In the data rows, zero lies at 4.5, halfway between 4 and 5.
Some points:
[5 7 0 1 7 3 5 2 3 6 4 7 1 5 5 3 7 4 4 5 7 6 2 5 4 6 1 5 6 6 4 4 5 5 4 6 6
 5 2 3 7 6 5 6 4 3 4 4 8 5 4 3 5 4 3 7 5 4 4 6 5 5 3 6]
[4 1 5 4 3 4 4 8 3 4 5 4 2 3 5 6 6 2 6 4 9 6 3 4 2 7 6 3 6 5 8 5 3 2 4 7 5
 3 5 7 4 5 2 6 3 5 4 5 5 6 5 1 5 5 3 3 3 6 3 2 2 4 2 6]
[0 2 7 5 6 7 5 5 4 6 4 4 5 4 4 5 7 6 0 3 4 5 7 4 7 1 5 5 5 4 2 6 6 7 4 7 5
 4 5 7 4 4 3 3 6 4 4 4 5 2 5 6 5 5 2 6 5 5 6 4 3 6 4 6]
[3 7 1 7 7 5 2 4 5 4 4 1 3 2 2 9 6 6 5 3 5 3 5 7 4 6 4 3 6 5 3 4 3 4 4 3 4
 6 4 3 4 7 3 3 5 5 4 4 4 6 4 5 3 3 6 5 4 4 1 3 4 4 6 7]
[5 3 4 4 4 1 2 6 5 5 5 6 3 4 4 5 7 4 2 2 4 7 1 3 3 6 4 5 1 3 1 4 4 6 3 6 5
 5 5 3 4 7 5 3 4 5 4 5 1 5 4 4 6 4 3 3 6 6 5 5 5 4 4 5]
[5 3 3 6 5 4 5 3 5 3 3 5 7 1 5 4 5 2 5 6 1 5 3 6 5 4 3 2 4 4 8 5 8 4 2 5 5
 3 3 4 5 3 3 5 8 5 6 3 4 1 3 6 3 4 4 8 7 5 3 4 5 4 5 2]
[4 9 5 4 4 5 3 7 4 3 8 2 2 4 3 3 7 9 5 3 5 7 3 6 5 5 8 5 6 2 6 5 6 4 5 3 6
 5 4 5 5 2 4 4 6 3 4 2 4 6 7 2 5 4 2 3 5 6 6 7 4 5 4 4]
[5 7 6 6 3 5 5 3 4 7 6 5 7 3 4 4 3 2 7 3 4 5 5 6 4 3 6 5 2 5 4 5 6 7 6 4 0
 5 6 5 6 8 4 5 6 3 4 8 5 4 3 2 3 9 5 5 6 5 5 4 2 6 7 3]
[4 5 7 8 3 4 5 4 6 7 3 6 5 7 4 5 5 5 3 4 3 3 3 7 4 4 5 5 5 3 9 5 5 1 5 4 6
 3 5 5 4 7 7 5 4 0 3 8 4 6 4 4 7 4 8 4 0 4 3 7 5 5 3 6]
[6 3 6 4 3 5 4 6 2 7 2 3 2 3 6 5 4 4 6 4 5 5 5 4 3 3 3 3 5 2 3 4 5 2 6 2 5
 5 5 4 6 3 6 4 3 5 4 4 7 3 3 8 2 6 4 2 2 4 4 5 6 4 2 2]
[5 6 4 3 4 5 7 6 7 5 7 4 3 8 5 5 3 4 4 7 4 6 6 5 4 1 3 5 6 5 4 1 5 7 5 4 5
 4 7 3 7 4 3 6 3 5 5 2 3 5 3 5 4 1 2 6 7 4 5 4 2 5 8 3]
[5 4 4 4 3 4 5 4 4 4 4 6 4 6 4 4 6 6 6 4 7 6 5 4 5 1 5 6 6 4 4 4 3 0 5 6 1
 3 6 3 4 6 2 5 5 5 3 8 6 5 6 5 6 5 5 4 6 7 4 5 7 0 4 4]
[5 3 7 7 7 5 3 2 3 2 5 5 2 4 7 0 2 6 3 4 4 4 6 3 4 5 4 1 3 7 6 7 5 5 7 6 6
 3 8 6 2 8 3 6 4 6 5 4 2 5 5 6 2 3 7 5 7 2 3 5 4 4 4 5]
[4 4 4 5 4 4 7 7 3 6 5 4 4 7 6 6 2 8 6 5 5 5 6 1 5 4 5 2 0 7 5 4 3 8 6 3 6
 6 3 5 7 4 5 4 5 6 5 8 3 5 6 6 7 2 5 7 4 5 3 2 4 4 4 4]
[6 5 4 4 4 5 5 4 6 1 3 7 5 5 4 3 5 2 3 3 3 5 6 4 8 4 3 3 8 4 4 4 3 5 4 3 7
 7 6 4 3 3 5 3 8 4 5 4 5 5 3 6 7 7 5 2 2 4 2 3 5 5 6 4]
[4 2 4 4 4 3 6 4 4 3 4 4 7 2 3 4 2 1 3 2 5 2 5 4 6 6 5 7 3 5 5 3 6 3 5 5 4
 7 4 2 0 3 4 9 6 1 4 5 6 5 5 2 2 3 7 3 0 5 8 3 5 2 3 3]
[3 4 5 5 5 7 3 7 6 3 5 4 4 7 0 4 4 7 4 4 5 4 2 4 4 5 4 7 4 4 6 6 3 5 3 5 3
 3 1 6 6 2 8 5 5 4 7 4 3 3 3 5 4 8 7 2 6 4 5 3 3 2 5 4]
[2 7 6 4 2 5 6 4 5 7 5 8 4 5 3 3 7 5 9 9 4 1 4 2 5 7 4 6 4 3 3 3 5 4 3 7 4
 4 5 4 5 2 3 3 0 1 2 4 4 5 8 4 4 6 6 4 7 3 2 3 4 6 7 6]
[5 3 5 4 4 5 4 6 4 6 3 3 7 3 4 4 2 3 5 7 5 6 4 6 5 6 4 5 3 6 2 5 4 4 6 3 4
 7 4 5 5 2 7 6 6 7 7 2 5 3 4 3 6 0 3 2 7 4 3 6 6 6 8 7]
[6 4 2 5 4 5 2 4 4 5 6 5 5 7 4 7 2 4 5 4 5 5 5 0 4 6 7 4 5 6 5 3 4 3 4 4 7
 5 2 7 2 5 3 6 4 3 3 4 4 4 5 6 3 5 5 6 5 6 6 5 6 8 4 6]
[7 6 3 3 6 4 5 2 7 3 1 5 5 4 7 4 4 6 4 5 6 4 7 5 7 3 7 6 2 0 4 4 5 7 5 5 3
 4 3 4 6 2 4 5 3 9 7 4 4 3 4 4 3 3 3 5 4 4 5 5 3 5 6 7]
[5 3 5 2 9 3 6 7 4 6 5 6 6 3 5 5 4 6 6 5 4 3 4 5 5 5 6 4 8 6 6 3 2 5 4 4 5
 3 5 2 4 5 8 3 5 3 3 6 3 6 6 4 6 5 4 5 6 6 5 6 4 3 6 7]
[6 5 5 5 4 4 4 1 4 7 8 3 5 7 5 6 7 7 5 8 7 4 4 4 4 5 3 7 5 4 4 2 7 6 4 4 7
 3 5 7 5 5 5 0 5 8 5 5 6 5 7 1 5 5 3 5 6 2 6 5 3 3 7 6]
[3 5 7 2 5 4 1 8 3 4 7 3 7 4 6 4 3 4 8 5 2 5 6 6 5 5 0 6 4 2 3 8 6 4 3 2 3
 3 6 6 5 5 7 6 1 8 5 7 5 8 2 7 4 5 4 8 4 1 6 4 7 9 3 1]
[6 5 6 5 2 8 8 3 4 2 5 3 6 4 8 6 5 3 3 2 2 1 7 5 2 4 5 4 3 7 6 5 6 4 3 5 2
 4 2 5 4 4 5 6 4 3 7 2 4 5 5 6 6 5 8 3 2 7 4 4 6 5 3 4]
[3 5 2 4 4 4 3 4 5 4 0 3 4 4 5 3 3 5 4 6 3 5 2 6 4 5 7 6 5 7 6 7 1 3 5 5 4
 5 6 4 0 6 6 2 4 4 3 3 4 4 3 5 7 5 3 6 4 3 9 3 4 3 0 4]
[6 2 4 6 5 5 8 3 8 0 7 5 8 4 4 4 4 3 4 5 4 2 4 6 5 5 5 2 5 4 1 7 1 6 6 5 6
 5 3 3 6 5 3 3 5 5 5 3 5 3 4 5 2 3 3 4 3 5 6 7 7 6 3 2]
There is one direction along which these points spread out most. Take the direction at right angles to it along which they spread out most. Go by this last direction. How far along it is each point below, from 0 to 99? 50 is the average, and the first point above lies past it. One standard deviation of the points above along it is 16.
[3 5 2 4 4 4 3 4 5 4 0 3 4 4 5 3 3 5 4 6 3 5 2 6 4 5 7 6 5 7 6 7 1 3 5 5 4
 5 6 4 0 6 6 2 4 4 3 3 4 4 3 5 7 5 3 6 4 3 9 3 4 3 0 4] -> 63
[2 7 6 4 2 5 6 4 5 7 5 8 4 5 3 3 7 5 9 9 4 1 4 2 5 7 4 6 4 3 3 3 5 4 3 7 4
 4 5 4 5 2 3 3 0 1 2 4 4 5 8 4 4 6 6 4 7 3 2 3 4 6 7 6] -> 67
[5 3 3 6 5 4 5 3 5 3 3 5 7 1 5 4 5 2 5 6 1 5 3 6 5 4 3 2 4 4 8 5 8 4 2 5 5
 3 3 4 5 3 3 5 8 5 6 3 4 1 3 6 3 4 4 8 7 5 3 4 5 4 5 2] -> 27
[6 4 2 5 4 5 2 4 4 5 6 5 5 7 4 7 2 4 5 4 5 5 5 0 4 6 7 4 5 6 5 3 4 3 4 4 7
 5 2 7 2 5 3 6 4 3 3 4 4 4 5 6 3 5 5 6 5 6 6 5 6 8 4 6] -> 58
[4 9 5 4 4 5 3 7 4 3 8 2 2 4 3 3 7 9 5 3 5 7 3 6 5 5 8 5 6 2 6 5 6 4 5 3 6
 5 4 5 5 2 4 4 6 3 4 2 4 6 7 2 5 4 2 3 5 6 6 7 4 5 4 4] -> 65
[5 3 5 4 4 5 4 6 4 6 3 3 7 3 4 4 2 3 5 7 5 6 4 6 5 6 4 5 3 6 2 5 4 4 6 3 4
 7 4 5 5 2 7 6 6 7 7 2 5 3 4 3 6 0 3 2 7 4 3 6 6 6 8 7] -> 30
[6 2 4 6 5 5 8 3 8 0 7 5 8 4 4 4 4 3 4 5 4 2 4 6 5 5 5 2 5 4 1 7 1 6 6 5 6
 5 3 3 6 5 3 3 5 5 5 3 5 3 4 5 2 3 3 4 3 5 6 7 7 6 3 2] -> 25
[5 3 5 2 9 3 6 7 4 6 5 6 6 3 5 5 4 6 6 5 4 3 4 5 5 5 6 4 8 6 6 3 2 5 4 4 5
 3 5 2 4 5 8 3 5 3 3 6 3 6 6 4 6 5 4 5 6 6 5 6 4 3 6 7] -> 64
[4 5 7 8 3 4 5 4 6 7 3 6 5 7 4 5 5 5 3 4 3 3 3 7 4 4 5 5 5 3 9 5 5 1 5 4 6
 3 5 5 4 7 7 5 4 0 3 8 4 6 4 4 7 4 8 4 0 4 3 7 5 5 3 6] -> 77
[5 6 4 3 4 5 7 6 7 5 7 4 3 8 5 5 3 4 4 7 4 6 6 5 4 1 3 5 6 5 4 1 5 7 5 4 5
 4 7 3 7 4 3 6 3 5 5 2 3 5 3 5 4 1 2 6 7 4 5 4 2 5 8 3] -> 31
